rotation ticks, each row followed by its count of ticks
The counts run from 0 to 963.
[117 165 106 107 130 127 189 122  96 135  87 132 126 142 178 156 123 111
 130 194 107 149 143 145 137 144  57  94 130 155 137 104 149 127 131 129
 117 112 126 117 135 116 147  78 130 124  86  81 106 112 104 108 163  81
 167 128 143 102 134 123 124 158 110 152 104 117 159 119  88  73 145 174
 175 128 112 154 133 152 168 190 161 121 137 122 154]
201
[142 153 119  72 147 114 150 146 125 126 117 132 147 155 130 149 117 134
 139 194 105 137  95 130 112 158  79 130 117 166 118 149 141 132 163 120
 108 124 130 115 120 127 142 134  98 121 111  93 139 114 121 146 163  63
 196 130 160 114 108 125 111 160 126 132 101 125 152 106  99  81 151 170
 174 127 126 135 119 178 193 142 168 116 143 129 159]
282
[104 140 128  83 136 116 149 130 114 158  70 119 116 148 198 133 132 121
 115 179 132 135 151 123 122 150  72 117 137 137 117  95 108 126 140 112
 139 137 161  92 128 130 157 117 130 132 115  92  97 102 110 103 131  65
 173 138 102 105 218 149 146 151 131 166 129  97 166 116 125 114 139 143
 146 146 144 131 105 159 142 184 145 154 140 118 115]
482
[138 148 127  76 128 104 142 131 132 130  85 118 118 131 177 106 113 134
 138 210 125 133 118 120 125 144  87 125 131 161 127  96 139 110 133 120
 129 139 167 113 105 121 142 127 134 154 123 113 102 107 131 133 153  73
 156 109 117 151 178 119 128 133 109 185  75 123 134  93 148  96 152 149
 160 151 143 130  73 156 176 159 191 149 157  97 152]
306
[127 161 102  83 128  92 142 133 128 121  82  92 139 138 188 136  99 150
 120 158 135 159 139 118 139 166  84 112 160 169 145 121 123 121 146 123
 132 144 169 107 132  99 137  96 138 130 122 101  96 116 128 124 156  88
 135 120 122 128 193 127 150 163 143 182 106 103 164  93 124 125 156 144
 148 133 127 130  77 158 142 176 198 156 155 100 113]
179
[122 172 139  42 131 147 123 147 114 162 126 106 117 144 159 137 139 136
 134 173 129 177  89 121 106 186  80 135 111 148 114 142  94 149 164 101
 117 135 162 133 133  98 145 125 101 101 119  99 154 103 139 119 149  75
 185 139 122 103 145 156 131 175 146 147 146 134 150 107 101 105 162 152
 136 147 144 132 102 158 152 173 184 122 152 146 107]
21
[120 150 115  60 139  97 125 145 123 183 118 132 149 120 169 144 127 145
 127 195  95 134 128 140 119 151 101 103 159 197  88 115 134 111 163 124
 121 144 147 123 115  98 126 130 115 155 118  98 139 122 136 122 148  70
 164 100 124 149 180 132 143 123 119 165 112 134 142 113 130 120 148 146
 131 142 124  98 107 168 191 163 171 169 165 125 149]
612
[107 150 160  63 146 105 112 136 120 143  78 115 115 122 203 140 117 111
 136 119 129 139  91 121 117 149  91 134 140 164 120 157  94 122 149 134
 131 140 137 131 156 119 139 120 106  94 117  99 126 119  95 130 102  92
 181 144 100  91 189 123 137 200 130 171 105 140 179 101  98  96 112 146
 136 132 142 155  95 163 172 152 166 130 143 151 129]
80
[ 98 140 158  49 161 117 122 139 133 181 102 124 141 109 180 133 113 130
 128 155 133 116 104 112 118 151  71 124 147 147 108 133  97 113 139 130
 115 153 159 127 138  66 133 114  95 125 112  86 121 102 106 145 112  81
 153 130 130 104 163 132 136 152 116 171  92 131 178 113 140 122 126 157
 130 148 130 146  96 177 191 156 190 134 166 139 135]
789
[133 171 138  82 149 117 138 147 120 162 122 106 135 142 149 129 113 140
 135 141 133 149  95 156 122 148  82 132 130 150 127 160 139 145 153 119
  93 141 140 135 132  96 145 101 100 134 116  89 110 119 119 139 146  86
 168 128 158  96 105 142 128 182 144 147 101 137 144 101  94  81 157 165
 130 137 134 150  89 171 162 159 213 121 159 144 155]
449
[152 139 112  76 158 115 169 146 133 172  96 124 118 149 175 130 133 128
 136 183 106 127 138 153 124 148  82 105 130 174 103 107 148 125 161 135
 128 132 137 122 140 144 156 121 139 149 130  71 107 119 101 104 142  56
 187 114 140 133 161 135 154 122 130 169 105 128 127 115 117  69 127 159
 158 146 126 108 108 183 169 147 137 146 162 109 137]
309
[139 136 139  98 139 131 159 115 106 152 114 126  99 147 165 121  95 151
 154 163 128 126 109 147 117 152  81 106 121 137 132 123 137 123 117 137
  78 118 123 128 164 119 151 118 122 170 127 110  85 111 115 135 170  88
 190 128 128 100 109 134 126 157 144 174 115 110 166  77 122  95 154 171
 167 139 125 151 104 175 165 149 198 159 175 144 144]
793
[118 151 124  93 142  93 133 130 107 134  93 126 145 127 182  98 130 146
 114 191 126 125 145  95 142 148  86 106 163 167 109 112 118 118 122 123
 134 128 161 118 104 121 135 126 103 177 116 108 104 117 120 128 140  87
 165 127  87 122 217 141 122 151 107 172 117 111 170 118 132 134 153 151
 141 134 152 133 103 151 153 182 188 167 171 122 143]
957
[115 133 115  88 138 111 174 113 118 139  91 147 126 155 183 169 145 127
 141 172 112 143 132 138 119 137  66 104 135 185 101 126 108 117 156 136
 131 123 113 131 144 133 148 127 118 109 116 108 128 144  98 127 145  66
 189 127 116 113 180 122 148 144 103 159 113 125 157 137  90  84 130 149
 163 119 122 144 161 165 183 177 124 127 158 154 158]
591
[117 144 124 105 145 123 167 103 100 118  55 139 112 156 183 141 138 113
 118 169 134 149 145 150 132 142  51 114 124 194 132 128 116 129 111 125
 127 134 136 138 141 105 128  90 124 112 118 120 101 126 102 141 159  89
 154 119 126 103 157 125 131 171  82 167  90 133 156 128  99  81 142 151
 142 118 128 154 129 155 156 198 176 112 166 160 160]
549
[129 164 126  80 132 136 128 106  93 126 132 128 124 145 150  97 142 134
 156 196 129 161 107 115 119 150  79 122 112 151 122 138 115 133 126  95
 117 115 163 141 123 158 163 144  99 151 123 117 133 107 131 129 164  71
 210 146  94 110 149 154 111 177 123 161 117 114 156 113 111  89 157 158
 143 135 164 146 112 138 152 174 182 132 162 145 136]
880
[139 178  85  64 128 114 140 144 139 144 110 119 129 137 158 138 122 146
 129 213 120 160 108 138 124 158 102 128 131 197 129 132 127 133 197 103
 131 140 163 125 111 120 140 152 124 118 134 115 150 123 151 118 149  62
 180 113 144 134 164 152 137 142 131 139 104 140 121 126 108  79 167 145
 138 138 153  97  90 154 166 157 174 142 158 121 141]
477
[108 170  90  95 130 116 155 137 120 143  90 139 158 151 189 148 140 129
  96 172 117 173 142 142 138 173  73 100 138 164 118 109 110 133 151 115
 127 129 141  99 150 127 149 112 136 133  86 104 122 110 111 107 151  71
 166 132 111 106 184 135 151 149 139 144 142  90 188 126 111 125 153 175
 141 124 106 132 119 157 150 184 131 135 137 102 115]
911
[138 156 129  93 156  98 153 142 127 154  84 133 127 142 165 123 123 123
 100 207 126 131 136 130 136 151  88 110 123 182 147 124 158 126 135 116
 124 134 154 109 101 136 143 127 121 144 127  97 103 117 133 157 153  52
 150 142 159 115 152 146 152 160 104 166  80 124 150 136 127  83 141 140
 147 145 153 118  95 165 176 170 180 126 167 122 174]
781
[136 148 144  63 124 148 157 108  95 149 122 125  84 148 150 111 140 109
 144 201 130 131 109 134  95 166  77 101 108 142 121 118 131 149 132 100
 118 117 148 123 147 146 159 144 139 147 127 103 121  91 123 108 166  75
 209 146 101  97 129 167 124 169 141 168 135 114 152  90 116  83 149 155
 143 146 141 131 115 152 150 174 159 135 158 137 132]
366
[128 131 126  53 127 107 148 128 138 120  91 107 110 153 170 143 113 128
 146 201 118 134 120 137  91 152  98 116 126 141 108  91 114 126 130 142
 140 123 144  96 150 142 141 161 152 151 143 106  91 119 126 119 146  67
 179 126 114 126 186 135 130 137 140 179 120 106 153  82 133  93 150 147
 172 158 129 137 107 171 172 158 160 149 157  99 122]
347
[ 95 128 139  75 155  91 118 135 123 152  92 145 154 143 158 154 140 138
 119 168 117 141 112 145 120 158 103 118 132 165  87 134 116 120 141 131
 100 130 125 107 129  96 127 141  92 141  91 101 113 115 120 147 126  64
 190 130 114 115 169 134 141 161 117 142 116 105 186 134 122 122 128 178
 137 128 118 142 136 199 195 159 160 145 150 148 150]
359
[108 141 138  85 125 124 154 120 135 140  63 110  90 155 174 139 117 113
 156 154 158 162 112 148 120 140  74 135 109 124 123 125 110 128 127 127
 116 145 143 108 157 123 172 126 151 113 110 113  89 101 100 122 136  81
 183 142 121  92 165 126 147 184 130 160  80 109 163  94 119  77 148 150
 147 140 133 159  92 168 170 163 162 148 137 127 135]
773
[112 143 107  68 127  93 140 139 155 117  90 120 146 146 167 169 112 145
 135 164 131 162 114 130 119 170 107 117 137 152 117 124 114 129 157 126
 113 126 137  94 156 147 155 163 139 136 114 112 107 132 125 116 147  79
 179 125 112 124 177 127 135 171 167 157 126  84 187  87 113 102 164 164
 164 130 121 133 107 197 182 149 156 146 137  97 108]
776
[129 146 147  74 145 109 157 141 119 165  78 124 104 124 209 139 133 119
 124 141 129 129 121 116 130 126  75 128 156 179 137 140 105 115 158 134
 143 131 150 140 117 103 138 100 104  92 126  99 139 116  97 134 126  77
 167 118 135 111 188 124 147 148  99 161  88 149 158 117 110  79 115 130
 153 130 147 145 106 151 179 159 161 114 147 153 145]
634
[115 143 139  59 128 106 142 148 150 167  65 103 111 115 178 143 106 124
 125 182 131 126  95 122 107 159  99 131 141 163 129 112 103 115 159 124
 131 156 161 100 118 112 147 136 140  95 130 107 117 106 131 134 135  63
 148 131 153 123 180 134 157 148 118 163  79 124 156  93 152  91 138 139
 145 149 139 125  79 166 182 148 164 145 139 107 139]
692
[129 141 114  81 181 107 144 154 130 174 107 148 145 142 158 148 136 129
 100 168 115 127 125 161 144 153  91 109 136 191 108 149 144 128 169 123
 103 137 128 127 141 111 144 134 113 137 103  87 119 136 119 154 135  61
 194 128 140 103 146 142 153 157 122 141  99 135 161 155  94  90 131 161
 123 136 125 110 138 187 184 159 163 138 182 153 161]
185
[139 179 125  94 146 118 173 145 102 146 104 116 126 133 187 132 113 126
 123 157 127 150 123 124 151 136  62 105 148 177 156 134 141 126 150 139
 127 127 140 144 117 101 146  70 100 116 114  75 132 110 101 120 150  79
 157 121 140 102 146 120 130 166 115 159 102 160 138  99  87  78 134 150
 155 123 136 139  86 135 146 169 194 108 155 133 150]
159
[139 165 127  45 128 103 125 142 114 149 145 108 125 112 172 151 100 145
 163 156 101 137  89 106 107 167 105 107 146 168 124 139 121 110 181 123
 116 124 151 121 129 119 148 149 105 129 132  88 142 114 121 112 159  81
 198 124 120 118 153 140 120 162 163 166 137 119 172  77 112 124 160 141
 155 138 122 124  94 162 170 141 189 143 150 110 117]
195
[123 156 131  87 160  73 119 143 105 134  98 126 146 133 174 138  97 145
  97 144 120 138 155 130 152 165 104 112 160 172 135 138 135 131 131 121
 118 140 150 116 122 126 141 113 100 164 110 100  95 130 128 154 153  77
 155 137 118 106 186 151 143 194 134 181 125  99 182 125  99 139 140 149
 135 137 148 139 105 180 144 170 214 156 181 131 135]
528
[133 159 143  39 175 126 122 142 120 163 120 130 137 141 156 113 147 111
 117 161 127 152 119 127 107 163  94 144 118 185 110 148 105 139 148  99
 126 149 157 144 137 115 137 135 101 118 143  94 130 111 118 139 129  76
 192 149 139  90 156 150 129 167 122 169 126 141 162 134 104  98 139 154
 108 141 158 117 110 176 162 167 165 115 183 158 141]
575
[110 188 110  78 113 123 136 137 106 135 132 123 131 134 152 146 120 133
 126 194 126 176  89 130 124 172  74 125 129 166 135 145 132 129 166 105
 126 130 145 126 110  99 142 115  95 103  83 111 145 114 138 129 162  74
 167 128 139 104 138 119 115 174 137 146 112 133 160 109  91  96 182 162
 140 129 122 139  97 149 175 160 185 110 135 125 135]
798
[118 134 154  43 144 108 113 140 144 134  91  99 111 138 167 155 115 138
 145 134 125 135  83 154 107 151 112 135 126 161  99 131 113 123 171 142
 114 145 146 118 173 106 148 159 126 102 142 102 106 126 120 142 118  83
 176 134 117 118 184 118 141 162 148 170  95 129 151  94 115  96 141 153
 143 160 130 137 108 197 185 138 177 152 154 138 123]
943
[133 163 130  86 148 122 139 136  95 180 117 110 117 157 170 101 135 139
 117 171 135 151 144 144 135 139  67 122 143 163 101 137 128 149 145 118
 117 136 159 141 119  97 144  83 111 150 122  86 116 108 116 125 133  78
 175 127 113 102 157 154 131 177 135 169 116 153 128 118 101 102 146 139
 118 157 158 133  81 138 138 185 203 138 176 160 140]
616
[107 165 126  60 108 103 130 124 100 120 113 105 122 127 150 148 100 155
 141 193 123 139  98  96 113 178 104 119 141 155 128 135 106 119 140  95
 127 133 153 116 107 127 125 135  96 123 131 130 125 114 157 158 175  81
 162 132 117 112 163 149 137 186 124 164 126 104 163  97 131 126 172 130
 149 135 131 143 104 147 153 163 208 152 158 129 136]
110
[109 152 132  52 127 127 119 123 125 175 121 110 125 132 172 143 136 159
 165 158 124 165 102 143 103 170  91 115 154 144  92 124  90 118 159 118
  98 130 141 140 160  70 131 125 112 131 113 107 134 103 126 106 143  90
 175 111 113 113 151 136 128 168 148 154 128 127 175 100 126 125 163 169
 122 138 117 141 106 167 173 169 171 167 142 145 128]
233
[109 131 114  97 141 109 118 110 123 160 100 125 133 131 158 124 110 175
 145 156 140 152 126 148 145 146  90 104 147 159 103 125 107 111 125 124
  86 115 133 141 145  97 149 126 114 176  89 126  96 118 127 125 169 105
 186 105  89 124 146 138 135 154 129 164 112  98 203 105 114 121 163 180
 149 119 114 141 118 176 176 166 196 173 168 138 151]
318
